In the rows, 128 means zero.
Each path below is one point turned by a fixed rotation once a step. After each direction that follows a path, write how fast that rotation turns it, in degrees each step (0 if it stays still).
Each turn is a multiple of 5 degrees from 10 to 175, or 0.
Each row of a path follows its step; steps can be skipped.
Path 1:
step 0: [120 130 127 121 126 114 123 126 111 121 125 125 121 120 115 142 123 133
 124 125 112 134 123 126 139 134 139 127 135 127 144 122 143 138 132 141
 125 148 128 124 133 139 136 132 118 139 123 127 130 141 124]
step 1: [126 137 138 123 118 119 139 134 117 110 112 119 120 125 123 142 121 139
 134 132 127 127 122 121 124 136 127 133 126 125 124 130 127 135 128 123
 135 139 137 138 110 131 140 138 125 122 113 123 120 137 111]
step 2: [114 123 139 144 126 119 124 115 120 104 122 133 123 126 121 134 130 135
 117 144 130 131 131 136 129 123 131 130 132 126 123 132 151 140 131 131
 138 129 131 129 116 121 133 128 119 122 138 125 120 137 119]
step 3: [115 131 133 133 127 138 120 124 125 117 128 133 116 131 126 127 103 129
 131 120 130 124 132 130 122 129 139 126 136 128 121 132 139 138 109 136
 132 131 136 131 122 124 144 116 113 125 115 138 115 121 117]
step 4: [116 123 135 126 118 130 124 134 121 128 142 127 125 134 128 118 111 140
 128 137 130 134 130 125 125 124 121 135 137 128 125 132 131 126 106 125
 151 134 130 130 129 117 135 135 116 141 140 113 118 136 119]
step 5: [117 119 129 124 108 132 122 130 113 119 130 125 120 135 120 136 126 136
 128 122 130 133 133 126 122 133 134 129 133 138 129 131 134 144 115 121
 121 146 124 116 136 127 146 112 128 143 139 116 131 118 133]
step 6: [119 119 128 121 107 118 143 142 125 131 110 129 118 134 124 129 113 150
 133 114 119 146 139 134 127 126 122 128 128 128 121 124 122 137 125 127
 129 136 137 125 128 126 131 130 123 126 135 125 121 126 128]
step 8: [116 129 129 118 112 114 130 133 130 125 120 129 114 133 116 126 112 121
 131 137 122 131 127 138 146 144 138 127 114 127 127 123 140 131 118 138
 122 139 120 132 130 131 135 135 118 120 116 134 116 121 131]
step 9: [121 123 126 128 120 117 125 128 113 125 128 129 122 126 122 130 117 135
 135 135 124 130 125 114 135 139 136 135 116 125 137 133 129 121 140 130
 147 134 126 114 120 137 137 135 109 130 127 125 106 144 123]
Speeds:
[131 127 131 125 131 132 128 130 127 126 127 128 129 130 127 127 132 132
 126 134 132 127 127 129 127 128 124 128 128 130 128 130 127 126 127 127
 132 129 123 130 126 130 128 132 128 128 129 126 129 124 126]
130
[124 128 127 130 127 134 127 125 130 126 129 125 132 129 133 129 128 131
 126 129 127 124 126 129 128 129 130 128 127 130 125 128 127 127 125 127
 130 126 130 128 130 125 130 125 126 128 131 131 127 131 122]
45
[127 130 131 129 125 127 128 128 131 132 125 130 128 127 127 129 129 127
 135 125 126 130 128 128 124 124 128 129 126 130 126 129 122 124 129 128
 133 128 127 131 128 128 130 129 125 127 126 128 128 130 126]
140
Path 2:
step 0: [130 132 126 118 135 127 119 135 134 120 132 124 109 132 137 123 144 124
 136 137 129 133 124 133 138 120 139 117 132 123 133 125 129 127 129 141
 133 123 121 142 115 134 122 116 119 142 142 134 147 118 128]
step 2: [152 129 147 131 130 132 121 130 134 118 129 116 127 133 131 132 114 143
 124 110 114 137 132 120 129 123 134 123 129 130 138 133 129 132 111 125
 129 133 125 129 124 136 141 136 137 133 127 131 127 132 114]
step 3: [128 123 136 118 130 136 136 125 144 140 140 129 113 119 138 125 125 126
 119 113 124 133 123 122 141 112 130 140 132 139 124 140 136 137 125 125
 136 123 124 139 119 116 118 129 123 131 128 138 133 115 119]
step 4: [139 122 132 127 120 123 123 126 133 119 153 130 127 137 138 123 125 118
 122 137 133 122 144 137 142 120 132 136 123 131 138 123 128 111 141 125
 121 115 126 131 130 117 125 122 127 136 123 133 113 122 124]
step 5: [146 139 121 135 126 117 133 137 122 117 139 116 117 135 132 130 126 123
 131 126 130 120 139 128 144 124 140 121 130 116 127 121 134 130 123 119
 133 126 114 137 124 139 125 130 136 119 151 124 133 132 123]
step 6: [127 132 137 127 105 123 135 125 133 132 133 107 127 123 128 125 128 134
 123 112 130 125 118 123 135 139 136 128 131 134 128 134 121 140 130 126
 112 138 114 124 122 118 105 131 131 130 137 124 129 130 124]
step 7: [144 127 138 128 121 127 113 117 147 125 133 129 130 136 137 118 122 129
 123 126 120 128 138 125 119 130 143 128 129 133 133 133 139 126 127 124
 119 141 130 133 131 132 122 128 100 137 122 134 130 143 124]
step 8: [123 121 129 125 133 132 126 130 130 131 138 130 114 142 120 125 135 123
 136 119 129 130 150 137 135 126 127 144 130 131 114 139 130 136 118 109
 130 127 116 143 130 134 127 121 108 119 138 130 125 121 132]
step 9: [130 123 137 128 113 137 134 118 113 116 141 122 132 149 116 139 125 119
 128 125 121 130 130 131 143 135 138 139 133 149 138 131 115 127 134 124
 121 125 126 130 128 125 126 119 139 123 130 122 123 131 135]
Speeds:
[131 127 129 130 127 126 124 131 130 128 127 129 128 128 127 131 125 129
 130 129 121 129 132 125 128 130 128 128 131 128 132 126 130 123 132 130
 131 127 130 128 126 131 127 126 128 128 129 127 132 130 129]
145
[127 128 129 127 125 124 124 129 125 127 125 127 126 126 127 128 126 128
 128 124 126 127 128 131 127 125 125 127 130 128 125 128 129 130 125 126
 124 128 129 123 125 129 128 129 125 133 126 128 131 131 126]
70
Path 3:
step 0: [138 131 118 131 138 128 118 122 136 134 130 125 127 115 133 116 115 131
 133 127 124 139 120 115 134 130 128 128 122 128 134 110 132 133 142 121
 119 135 110 137 128 128 137 138 129 119 118 123 115 128 133]
step 1: [130 126 137 127 125 119 114 133 120 138 119 121 130 115 117 134 122 122
 132 131 128 124 129 116 145 130 119 125 130 131 143 115 120 120 150 123
 136 133 122 138 140 124 126 135 117 128 129 125 121 126 132]
step 2: [125 127 126 113 123 134 121 134 109 117 137 122 125 116 119 133 132 130
 137 122 126 140 131 120 133 120 131 125 120 129 129 119 118 128 141 117
 123 116 130 131 144 120 137 138 130 122 126 111 137 125 136]
step 4: [126 121 134 125 124 125 117 127 119 134 130 127 129 120 118 130 125 136
 138 129 127 141 116 123 126 137 113 117 132 140 135 120 131 108 137 123
 125 122 121 131 111 128 136 131 116 128 126 136 145 123 122]
step 5: [128 132 135 132 135 133 125 130 112 138 135 127 132 120 131 128 131 126
 139 121 127 140 133 120 117 120 136 112 130 131 127 146 120 120 146 128
 127 124 123 145 132 128 130 133 118 121 134 127 148 127 121]
step 6: [125 119 126 124 126 114 133 126 122 125 138 131 136 118 135 134 128 133
 132 115 128 127 125 117 111 128 140 131 118 126 129 133 123 118 150 128
 138 140 124 119 124 142 127 136 134 132 126 128 147 128 129]
step 7: [130 124 121 132 114 113 129 125 129 129 148 128 138 117 128 133 123 128
 137 132 138 125 126 121 124 115 123 114 125 138 135 140 135 114 125 118
 123 130 132 126 114 130 122 125 125 127 119 131 140 139 138]
step 8: [119 140 119 127 117 122 121 137 125 143 134 135 127 115 127 132 120 133
 131 138 133 140 131 124 119 120 126 122 129 129 115 144 133 132 129 126
 126 141 111 119 128 119 117 133 123 115 132 132 143 134 124]
step 9: [118 134 121 125 138 107 130 124 119 144 134 125 128 131 125 138 116 132
 126 120 118 131 123 130 122 123 142 129 129 135 124 127 139 132 138 134
 135 139 129 129 137 130 117 126 127 117 113 136 141 142 134]
Speeds:
[127 127 130 127 129 127 131 130 131 124 129 131 127 128 130 126 128 128
 132 122 129 129 126 131 126 127 134 131 125 127 126 123 130 130 128 130
 130 129 127 130 126 131 128 128 127 127 123 127 127 130 131]
110
Path 4:
step 0: [150 124 134 136 128 121 136 127 121 126 127 122 146 117 123 125 133 131
 131 127 111 121 140 119 136 135 135 121 121 131 136 129 142 132 133 118
 131 119 120 134 139 119 123 129 121 136 130 126 141 119 130]
step 1: [124 135 143 135 123 132 134 118 129 136 129 135 130 112 126 132 146 134
 126 121 137 116 123 120 128 117 132 121 128 136 132 135 143 140 130 114
 131 136 113 123 136 132 123 113 120 122 119 127 124 126 127]
step 2: [124 133 141 139 117 132 127 120 125 127 138 143 113 132 136 114 136 123
 130 140 134 137 113 118 113 117 126 132 122 136 120 132 130 131 134 129
 125 132 137 122 129 129 129 128 127 118 116 140 115 137 127]
step 3: [125 126 133 138 122 108 125 128 118 115 129 129 125 138 120 108 123 112
 122 132 120 130 123 120 118 131 130 128 129 121 127 119 124 119 136 123
 120 125 131 125 132 116 137 141 142 132 133 138 131 123 135]
step 4: [118 109 126 127 127 121 130 124 125 127 110 131 135 127 114 122 118 130
 110 124 129 122 142 126 134 133 131 122 134 121 132 122 130 136 129 122
 121 127 117 120 145 126 146 118 134 122 132 122 138 123 130]
step 5: [135 120 129 121 129 135 134 117 133 143 118 136 126 120 130 132 124 143
 115 148 134 136 132 121 137 135 140 127 124 133 116 128 129 135 134 129
 128 128 125 133 139 123 127 119 119 121 125 127 129 144 111]
step 7: [104 127 125 134 125 121 136 125 129 126 143 133 132 141 123 125 141 125
 126 124 118 124 141 125 123 117 133 121 139 136 132 123 130 128 126 135
 131 121 144 128 116 123 142 127 127 120 125 123 125 115 138]
step 8: [133 108 134 132 125 123 116 119 117 129 124 127 129 123 126 120 124 126
 127 128 110 136 149 122 112 128 124 116 132 138 131 128 125 127 141 140
 139 128 128 140 126 128 129 121 120 121 129 120 135 125 135]
step 9: [140 133 141 122 132 115 120 117 124 129 123 117 125 114 134 109 115 140
 129 129 132 119 127 122 123 132 133 120 135 129 134 129 127 130 137 120
 131 130 110 131 129 129 115 115 129 130 129 119 124 120 114]
Speeds:
[125 130 133 121 124 130 129 128 127 125 129 129 123 126 131 127 130 127
 129 128 127 126 126 132 130 130 127 127 133 128 125 129 128 130 127 128
 129 127 128 129 130 127 126 129 127 128 126 132 128 128 123]
90
[126 131 128 125 129 125 128 128 124 128 130 128 131 132 128 126 130 130
 128 125 127 130 127 128 131 131 131 131 130 128 130 128 131 124 128 126
 127 128 125 128 131 128 123 127 132 130 129 127 126 125 131]
120
[130 131 130 128 128 131 125 126 128 133 126 129 127 130 128 131 133 132
 128 133 128 125 128 128 130 124 126 126 128 128 127 128 126 126 130 128
 128 126 129 126 128 130 128 131 132 129 127 131 127 124 130]
80
[132 127 126 127 123 129 132 125 131 131 129 125 128 129 131 127 128 131
 127 126 129 127 129 130 130 129 133 126 126 126 126 130 131 127 129 122
 131 128 125 126 126 132 128 128 127 128 127 128 129 132 127]
80
[127 131 125 133 127 127 126 128 131 127 127 127 130 125 128 129 129 125
 129 130 128 124 123 131 130 131 130 125 135 127 135 125 128 127 128 124
 129 126 129 126 128 127 130 127 128 127 129 128 130 126 127]
120
Path 5:
step 0: [130 121 136 122 133 126 132 132 128 113 124 135 127 118 142 132 118 132
 138 133 116 139 136 130 131 138 135 136 115 123 131 132 106 126 129 131
 136 130 119 119 122 133 117 133 131 122 137 128 123 137 121]
step 1: [115 120 129 129 142 122 123 126 126 134 125 122 134 124 130 140 121 117
 132 122 125 131 144 133 138 134 147 136 130 124 126 133 118 141 120 130
 129 129 118 138 119 130 119 125 137 116 139 128 124 139 134]
step 2: [107 119 123 109 137 123 126 121 132 134 113 142 134 121 129 132 120 123
 132 113 129 144 126 123 125 138 136 131 125 119 126 130 127 128 119 128
 129 134 125 137 127 129 131 124 120 137 131 129 125 135 140]
step 3: [119 129 124 124 146 118 125 118 117 134 125 128 128 120 123 127 131 125
 124 134 115 144 121 140 113 130 128 130 131 122 129 133 119 127 118 128
 129 133 126 123 126 136 119 129 113 146 136 126 121 134 122]
step 4: [120 124 137 122 125 128 120 116 129 121 133 131 141 120 132 125 134 116
 119 131 112 133 133 134 131 139 133 131 123 109 135 129 124 131 125 133
 124 138 129 114 113 139 117 131 127 135 136 131 132 121 123]
step 5: [124 127 132 119 135 128 128 132 136 120 123 120 134 120 129 129 130 123
 132 124 117 140 135 149 123 141 148 130 119 122 138 134 128 120 127 147
 127 136 131 137 122 128 127 126 138 120 129 128 123 122 122]
step 7: [117 121 126 126 145 133 131 126 137 133 127 121 131 111 135 128 124 115
 116 125 116 128 131 126 120 128 132 122 124 121 113 132 128 129 115 135
 140 131 128 126 138 130 125 118 120 137 145 126 124 122 140]
step 8: [122 128 115 128 137 130 135 112 119 117 124 133 135 109 131 129 126 134
 116 124 119 139 132 120 128 134 135 121 108 123 124 127 124 130 123 135
 131 127 134 125 125 137 122 127 113 127 129 127 120 121 118]
step 9: [119 126 128 137 143 131 126 117 127 131 134 136 129 126 134 131 127 127
 119 131 113 140 133 136 129 131 133 122 123 125 142 134 121 130 123 136
 130 131 123 140 127 140 112 124 131 118 123 146 135 117 119]
Speeds:
[126 126 130 128 127 132 128 128 122 124 127 126 124 125 129 129 126 125
 128 129 125 125 130 128 129 129 127 128 127 129 124 129 131 129 128 128
 127 125 128 124 126 134 130 130 130 128 130 125 128 128 124]
95
[131 126 128 133 126 130 131 130 129 125 127 128 128 124 128 128 133 129
 128 128 127 126 129 128 124 128 129 130 126 127 124 129 126 124 129 128
 126 132 130 128 130 127 129 123 127 123 131 126 130 127 131]
45
[128 127 128 129 127 129 129 128 128 126 128 129 131 127 129 130 127 126
 132 126 128 131 127 133 129 129 123 130 130 132 126 126 132 129 123 127
 129 128 130 134 123 129 128 127 125 123 125 129 130 127 128]
95
